One vector is turned by the same rotation once a step. Each row is the vector after some number of steps, and that number follows the row.
The counts run from 0 to 116.
[ 11.9   3.4  20.5   2.8 -35.2   2.7  -5.3  31.4  -7.1  48.9  19.0  -6.4
  37.5 -13.5 -22.2 -17.8   3.4 -34.1   0.6  10.0   2.3 -14.0 -23.9  28.9
   0.4   7.2   5.2   9.1 -16.8   6.8   2.7  15.3  -3.5 -24.0   8.8   7.2
  21.1  -4.4 -13.4] -> 80
[ -3.2  32.4  15.5  -8.7 -25.2  -6.9 -25.2   4.2 -11.4  43.8  14.5   4.8
  19.5 -16.2  -5.6 -45.8   7.4 -16.1   8.5  26.5 -22.9  -2.5 -17.8  -3.3
  22.7 -16.8  15.0  18.3  -8.6 -10.7   6.5   5.2  -6.5 -19.4 -20.4 -13.9
  21.4   2.1  -1.0] -> 86
[ -7.0  12.5   4.9  -3.6 -30.0 -12.2  15.5  33.3  -7.5  39.1  28.7 -15.8
  30.2  -7.5  -8.9 -17.0  -7.1 -35.1 -32.0  18.8  -9.6   1.6 -14.0   3.0
  13.6 -18.2  24.9  21.0   5.8   6.9   6.9  18.2 -25.2 -14.7  -7.5 -15.3
  16.1   8.8  -3.1] -> 59
[  0.6  12.0  24.1 -11.2 -22.2  -1.9 -31.0  16.9  -5.7  43.3  23.1  -3.8
  37.0 -21.1 -21.3 -30.3  10.5 -20.9  12.5  17.5  -4.6   0.4 -19.6  30.4
  15.5 -15.7   8.5  23.8 -13.6   3.9  -0.5  20.6   3.7  -8.9 -15.6 -14.8
  14.7 -18.9   6.6] -> 83
[-13.8  23.1  22.9   2.8 -36.4   1.8  11.4  26.7  12.0  35.5  26.5   6.3
  36.7  -3.4 -19.7  -5.7  -8.1 -40.5 -23.8   6.9   3.2 -13.3  -8.5  26.8
  13.4 -10.2  14.2  24.3   1.0   7.4  -2.4  12.5  -9.4 -16.5   1.5  -9.2
  31.3   2.9  -5.5] -> 63
[ 14.4  31.3  27.3  17.8 -41.5   7.0 -23.7  25.4  -2.5  51.4   7.2   7.9
  24.5  -8.6   0.4 -19.9   5.9 -29.4  19.4  13.9   8.6 -13.9 -10.1   7.6
  16.9  -1.4  17.7   9.6  -4.4  -2.5  -5.3  -9.7  -0.7 -24.1 -12.1  -6.0
  30.4  10.3 -24.2] -> 36
[  1.6  18.3  25.8   4.6 -53.0  -3.2  -9.2  32.4  -9.1  51.9   7.2   8.4
  26.9  -9.6  -7.6 -16.0   3.1 -31.6   9.3   6.0   5.2 -17.4  -4.1  13.9
   0.6   7.8   6.2   8.1  -2.5  -2.7  -0.8  -6.3  -2.7 -24.4  -5.7  -7.0
  32.6  14.3 -24.9] -> 35
[  3.0  34.2  17.3  11.4 -26.4  12.6 -26.0  17.1  10.3  46.4  15.1  14.9
  29.6   1.1   3.1  -8.2  -5.6 -36.5   3.5  16.5  17.0 -13.9 -12.4  -3.9
  19.0 -20.2  24.4  16.4  -3.7  -2.4 -12.6   3.7  -3.9 -14.0   3.0 -15.2
  39.7  12.3 -16.6] -> 107
[ -9.5  19.6  26.9 -21.6 -17.0  -3.2   0.6  14.4  -4.7  40.9  25.6  -8.9
  28.7 -18.7 -21.9 -30.2   4.2 -21.6 -12.3  29.0  -0.9   1.2 -19.2  23.6
  11.1 -20.5   7.0  31.3  -2.7  -9.0   0.1  34.3 -16.4 -15.2  -8.4 -18.3
  14.3  -7.2   2.5] -> 13
[  3.7  35.0  22.3  15.4 -27.5  18.1 -24.5  13.8   8.9  43.5  19.8   8.4
  33.3  -0.2 -17.1 -26.0   1.2 -24.5  -6.1  13.2   3.3 -11.8 -26.1  11.2
  16.5 -14.8  20.6  10.1 -10.9  -0.5  -2.0   8.5  -0.5 -20.6  10.1  10.3
  30.8   1.6  -7.8] -> 78
[ -8.0  14.3  17.3   2.4 -42.2  -6.4   0.0  36.9  -2.1  46.8  11.7  -0.4
  32.5 -11.3  -6.4  -8.5   2.4 -44.7   9.5   8.1  -8.6 -10.2   0.3   2.9
  10.7   5.5   2.8  12.1 -12.2  11.1  12.5  -8.8   3.0 -11.9   3.9   0.0
  33.6   5.2 -21.3] -> 93
[ -8.4  46.3  18.0   3.5 -39.5   9.6 -16.3  38.5   6.5  40.8  19.6  19.2
  33.9  -1.5 -17.7 -11.8  10.2 -20.5  -2.5   9.9  -5.5   0.0  -1.1  13.7
  17.7 -16.8  13.2  16.4   0.2  -2.8  -4.0   5.6   5.4 -13.6 -23.1  -9.3
  29.8   9.0   0.0] -> 33
[  0.2  28.1  23.5  12.5 -33.0   8.8 -28.3  12.3   7.2  45.1  23.9  10.6
  36.7  -7.8 -12.5 -22.1 -14.4 -24.5  -7.0   3.6 -15.9 -18.2 -17.0  10.7
  27.5 -12.7  23.4   5.5 -19.9  10.9  -6.6  -8.4   2.7  -9.9 -10.4   8.1
  30.2  -5.6  -1.5] -> 20
[ 11.1   6.8  20.7  11.5 -27.1   6.3  -6.0  17.4 -17.2  36.9  14.2 -19.8
  26.9 -21.4  -2.5 -17.0   2.8 -42.2  12.8  33.3  26.5 -19.1 -15.4  -5.3
   8.2   2.3  17.3  15.0 -10.9   3.1  -4.6   4.5 -11.0 -20.9  11.2  -5.3
  27.6   9.1 -21.4] -> 110
[-14.6  38.1  18.4  18.5 -24.0   5.1   0.8  11.0   7.4  38.4  33.6  -1.1
  29.7  -6.3  -8.0 -20.9  -4.1 -36.6 -13.3  14.0  -8.2 -10.6  -2.5 -12.8
  31.0 -14.6  28.0  15.7  -9.4  12.3  -5.1  -6.6  -5.2 -16.0  -4.3  -0.1
  21.9  12.8  -3.8] -> 61
[ -3.6  27.4   8.9  -7.0 -13.3   0.5  -5.9  18.4 -11.2  42.4  23.3  -6.0
  30.7  -6.8  -2.0 -27.2   2.7 -29.2 -19.3  19.2  -6.9   8.5 -17.7   2.7
  27.2 -32.7  34.4  27.1  10.5  -0.1   1.5  14.3 -26.8 -17.0 -11.9 -23.7
  18.2  -3.1   0.4] -> 58
[  6.9   4.8  29.4   9.2 -35.1   3.8 -11.3  11.4  -6.9  44.0  24.0 -13.6
  28.2 -26.7 -15.3 -27.5   2.6 -34.1  18.6  22.6  -1.6 -20.5 -16.3  13.3
  15.8   9.6   9.1  10.7 -19.6   7.4   4.5   3.1   0.6 -23.2   4.3   9.3
  25.8   1.1 -13.0] -> 81
[ -5.5  10.5  22.6  -7.8 -17.9   1.0 -22.0  11.9  -7.9  35.7  15.7  -0.6
  31.6 -21.9  -8.0 -17.3   4.0 -36.0   6.1  10.5   9.0  -8.7 -17.7  14.7
  11.8 -26.5  23.7  33.9  -3.7   2.6  -6.9  12.5 -10.3 -15.8 -10.2 -37.9
  21.6 -18.5  -0.3] -> 54
[  9.4   0.4  14.0   1.7 -36.1   0.3  -0.3  31.8  -9.7  48.8   9.9  -8.7
  30.1 -10.8  -8.3  -4.6   2.9 -39.8   2.3  19.8  24.8 -14.2 -13.5  14.0
  -0.9  -4.0  14.3  22.7  -1.8   6.5  -5.7  17.0 -10.9 -18.0  12.8 -14.7
  27.4   3.7 -21.6] -> 109
[-10.2  30.6  19.5  -2.5 -35.1  -9.7  -4.6   1.6  -1.2  45.4  31.3 -21.5
  23.4 -17.2   1.3 -38.1 -11.0 -23.3  -9.2  35.3 -15.2 -14.8 -12.6 -10.3
  22.7  -8.5  17.2  17.5 -13.8 -11.7   0.7   6.9 -13.7  -1.8 -12.1  -1.4
  25.1  18.0 -10.7] -> 73
[  6.2  13.2  20.9  16.3 -39.3   3.5   0.1  14.9  -2.5  41.6  16.1  -2.7
  29.6  -6.8  -4.5 -14.3 -16.0 -39.0 -16.6  18.2  12.2 -22.9 -12.0  11.2
   1.2   4.8  18.5   9.2  -9.5  -5.5  -6.6   2.7 -20.0 -22.8   3.4   1.0
  39.0  14.2 -23.5] -> 6
[  1.0  18.0  22.7 -10.2 -32.5  -2.6 -12.2  35.8 -10.0  45.4   9.0  -0.4
  31.4 -15.8 -12.9  -9.9  19.7 -36.5  10.5  15.6  14.5  -2.1  -7.4  28.9
   7.7  -7.3   4.4  30.7   7.2   7.0  -1.6   9.2  -1.4 -14.9  -3.0 -29.8
  19.6 -14.4  -8.6] -> 96
[ -1.2  20.3   4.2 -18.5 -27.8 -12.4  -6.4  33.9 -13.2  51.6  14.4 -12.7
  28.5 -16.1  -1.4 -12.8   9.6 -21.7   1.0  30.4   3.7   5.2 -14.8  13.0
  17.4 -28.0   8.7  33.4  -8.2  -0.6   4.2  30.2 -11.8   4.3 -15.9 -27.5
  16.5   9.1  -3.0] -> 42
[ -5.0   4.1  27.7  -2.7 -34.0  -7.9  -0.8   9.0  -6.9  38.2  26.8 -27.9
  27.0 -27.5  -9.4 -25.2  -7.9 -36.5   4.0  36.2   1.9 -17.7 -13.5  17.4
   6.2   4.4   6.0  24.5 -14.5   4.0  -0.6  16.2 -17.0  -8.8   4.1  -4.3
  25.6  -2.8 -14.6] -> 10
[  2.6  18.4  13.8 -17.9 -23.1 -15.9  -1.8  25.5 -14.2  47.8   8.4 -19.9
  36.1 -12.9 -10.1 -33.4   9.5 -34.1  -0.8  22.6  -6.1   0.6 -15.5  23.7
   8.2  -2.9   7.1  17.3   2.3  -0.4  13.6   9.6 -17.7 -22.0   0.0 -18.7
  14.5 -22.8 -17.7] -> 26
[ -7.5   2.3  12.3 -18.6 -29.9  -9.4  -4.5  20.0 -13.9  41.5  14.2 -14.3
  22.7 -23.1  -1.1 -27.2  -1.0 -39.7  -1.0  22.1   7.4  -3.9 -12.8  10.6
   6.6 -11.9  12.3  32.0  -1.9  -2.0  -2.6   9.9 -24.2 -16.3  -3.8 -41.4
  25.7 -11.5  -6.9] -> 55
[ -9.8  30.7   2.1  -4.5 -38.6   5.8  -3.7  39.9   4.0  41.7  22.1   6.8
  30.3  -8.7  -7.4  -5.0  -4.8 -27.5 -14.1   7.0   5.1   2.8 -10.0  12.5
  21.4 -25.3  22.2  20.5  -2.1  -1.3 -11.0  17.0 -10.2   3.4 -22.0 -20.1
  26.9  16.9  -1.1] -> 104
[ 11.8  25.9  28.4  25.3 -27.2  10.6 -18.8   3.0   4.1  36.1  20.9  -5.5
  29.1 -12.8  -1.2 -17.4 -15.4 -38.1  -4.7  21.7  12.8 -21.8 -13.4   4.9
  25.0  -0.3  29.1   7.9  -9.2   3.2  -7.6   0.5  -6.1 -20.1   5.9  -1.6
  31.8   5.3 -14.9] -> 7
[ -5.9  43.2   3.8  -6.7 -21.8  11.0 -15.7  22.8  -2.1  49.2  19.2  10.6
  23.5  -4.6  -3.2 -18.4  15.2 -16.8  -5.2  22.1   0.6  -1.6 -16.2 -14.3
  24.6 -36.4  19.6  23.7  -5.0  -6.3  -0.1  19.2  -7.5 -11.0 -11.4 -11.6
  25.4  20.0  -3.6] -> 45
[  9.2   8.6  30.0   7.6 -35.7  -4.0   1.0   9.9 -16.2  35.8  21.4 -27.3
  28.7 -23.7 -11.3 -30.3  -3.4 -31.1   4.4  25.5   7.4 -16.3  -8.9  18.0
   2.6  14.5  14.8  18.5   1.7  -7.8  -3.8   6.4 -23.0 -26.4  -6.7 -15.9
  19.3  -7.2 -16.4] -> 68
[  0.4   4.9  18.4 -16.8 -36.7 -19.4 -11.7  22.4 -11.0  50.1  18.4  -9.0
  26.7 -18.8 -18.5 -30.2   9.7 -22.2   8.0  23.3 -15.7  -5.8 -19.0  29.5
   5.2  -6.0  -1.8  23.1 -17.1  -5.6   5.1  23.2  -8.5 -11.8 -22.6 -15.5
  14.0  -9.2  -3.3] -> 84
[  1.1  28.7  30.6  -1.7 -18.6  -3.7 -32.2   3.8  -0.8  46.9  11.0  -3.3
  33.9 -11.4  -2.6 -34.7   6.6 -33.9  16.3  21.3  -4.7  -9.0 -15.4   8.2
  16.8 -10.4  11.0  18.2 -11.1  -1.2   2.5 -10.6  -0.8 -14.8  -1.2 -14.0
  26.9 -25.9  -8.6] -> 24
[  0.5  21.9   2.9   1.7 -40.7  -4.4  -3.9  46.2   2.1  51.6  21.1   4.1
  39.7   1.6 -11.6  -4.6   6.9 -38.5  -9.7   5.1  -5.3  -1.9 -16.7  15.5
  14.3  -8.4  15.2  16.3  -6.2  15.7   4.8   4.7  -4.4  -7.3  -5.1   1.1
  27.3  -3.6 -14.0] -> 92
[ -4.7  -9.1  16.1   4.4 -40.5   0.1  -7.7  29.5  -7.6  40.2  18.6  -0.6
  30.0 -25.8 -11.5  -1.9  -1.0 -42.5   1.8   6.5  16.8 -19.0 -13.7  16.6
   7.7  -4.2  11.4  23.3 -14.8  20.0  -7.3   6.5 -12.0 -22.2  -6.8 -18.9
  25.4   4.0  -7.3] -> 51
